(in the rows, 128 means zero)
One turn moves every row onto another: examples first, then more rows asked:
q_496: [ 96 108 134 165 143 151 155 133 138 128 102 144 118 137 149 100 125 131
 129  82 114 108 103 109 112  94 116 143  92 132 157 106]
q_923: [114 159 124 136 101 157 170 143 137 118 132 105 129 129 131 123 134 113
  93 152 171 119 154 102 109 128 135  79 118 128 111 119]
q_727: [ 92 139 159 105 120 158 158 122 156 128 129  86 137 156 104 104 127 134
 125 145 144 137 123 128 158 130 148 112 134 143 153 111]
q_484: [128 128 129 147 130 144 156 144 133 103 114 100 122 162 111 164  95 135
 141 135 132 125 126 104 152 134 141 144 151 145 102 148]
q_831: [ 80 108 169 165 112 117 138 152 126 151 147 132 158 111 130 141 151 129
 126 150 128 132 157 108 146 133 131 115 128 112 171  88]
q_57: [110  81 120 179 138 118 116 115 109 158  98 116  94 114 133 123 112 124
 134 121 152 117  97 102 116 121 116 114  95 144 137 141]
q_680: [ 88 131 159 109 132 149 134 118 152 132 129  86 138 157 112 104 132 134
 124 134 134 129 120 137 165 138 142  80 130 161 148 115]
q_213: [ 86 128 120 170 128 119 139 136  92 135 101 127 119  92 126 106 125 119
 111 149 129  82 133 133 134 123 149 121 135 115 183  95]
q_647: [125 148 126 127 103 148 129 172 148 128  92 129 148 133 120 132 134 117
 148 106 121 131 139 158 125 130 121 122  74 120 162 120]
q_849: [ 82 110 141 170 141 147 148 123 133 122 103 151 114 137 141  94 129 124
 121  76 109 121 112 109 109 115 114 136  91 127 159 108]
q_630: [113  98 113 175 145 124 123 115  92 140  91 132  95 115 153 125 111 113
 121 131 153 114 110 110 107 120 108 103 105 131 129 139]
q_954: [109  89 125 163 143 119 122 112 100 159  92 127 107 123 136 127 105 116
 132 136 168 131 114 110 115 128  82 110 115 127 124 127]
q_500: [106 134 152 110 110 109 117 131 148 119 136 181 114 143 127 138 131 131
 144 107 122 148 140 139 130 115 127 147 108 127 124 147]
q_828: [114 130  80 170 116 124 163 139 140 138 140 131  86 118 148 107 108 162
 118 151 126 125 152 121 114 128 106 110 127 128  92 101]
q_242: [128 125 121 148 116  86 151 137 124 118 108 151 135 164 109 141 131 133
 140 101 124  87 137 109 140 100 104 108 153 157  90 130]
q_49: [120 108 101 146 106  95 181 102 136 139 111 109 154  94 117 106 131 141
 100 152 105 130 144 120 129 152 122 104 146 101 130 116]
q_436: [118 138 145 125 104 143 144 170 151 115 102 131 172 116 123 118 129 114
 137  88 113 134 123 152 131 137 126 119  84 127 167 129]
q_965: [115 121  86 171 108 132 160 147 141 133 130 120  89 114 148  99 116 176
 139 138 135 133 145 141 136 132  99 108 135 141 101  96]
q_8: [ 96 135 147  93 127 155 152 122 137 113 132  85 123 155 115 110 132 119
 123 140 151 141 126 144 151 133 134  93 151 140 153 113]
q_540: [119 106 101 158 110  91 182 104 131 144 124 113 162 101 127 105 138 132
  97 143 110 136 136 120 130 141 127  99 132 106 125 117]
q_555: [101 122 151 142 119 115 126 157 128 141 143 111 157 113 128 144 160 144
 132 140 126 128 161  85 155 124 121 112 123 110 165  81]
q_459: [ 91 114 144 146 120 119 136 155 125 137 136 119 168 118 120 142 155 127
 134 146 118 134 152  86 148 140 142 116 127  94 177  96]
q_421: [107 133 141 128 115 108 111 134 135 119 136 177 119 139 134 138 120 131
 142  97 127 147 133 152 144 116 144 150 106 128 123 148]
q_858: [ 84 125 134 166 114 113 135 138  89 138  91 127 118  95 133 108 131 133
 120 156 128  93 127 141 138 122 150 120 132 120 190 111]
q_465: [109 132 121 174 102  97 155 126 126 115 109 138 121 153 115 140 144 107
 141 105 132  90 141 133 146 102  84 108 144 160  98 131]
q_143: [124 152 122 122 102 149 168 136 154 124 134 107 133 132 134 124 132 115
  84 153 178 117 144 110 118 121 137  86 122 122 100 122]
q_572: [118 137 130 122 116 130 129 180 148 124 113 113 153 110 115 129 115 115
 146  94 117 119 128 152 122 150 113 107  81 124 167 126]
q_263: [124 129 141 150 116 148 158 150 140 100 106 100 120 166 124 165 106 144
 140 128 142 125 131 103 152 127 141 142 139 143 104 156]
q_817: [121 134 129 168 105  88 157 120 122 117 113 143 111 148 121 140 131 127
 130 112 129  90 137 134 143  90 104 125 147 165  89 139]
q_467: [110 141  88 174 122 124 169 138 138 119 144 111 109  98 155  92 106 160
 125 148 117 125 138 118 131 134  92 105 127 139 102 107]

q_965 moves to q_680
q_49 moves to q_143
q_500 moves to q_496
Where do these go?
q_242 moves to q_647
q_727 moves to q_817

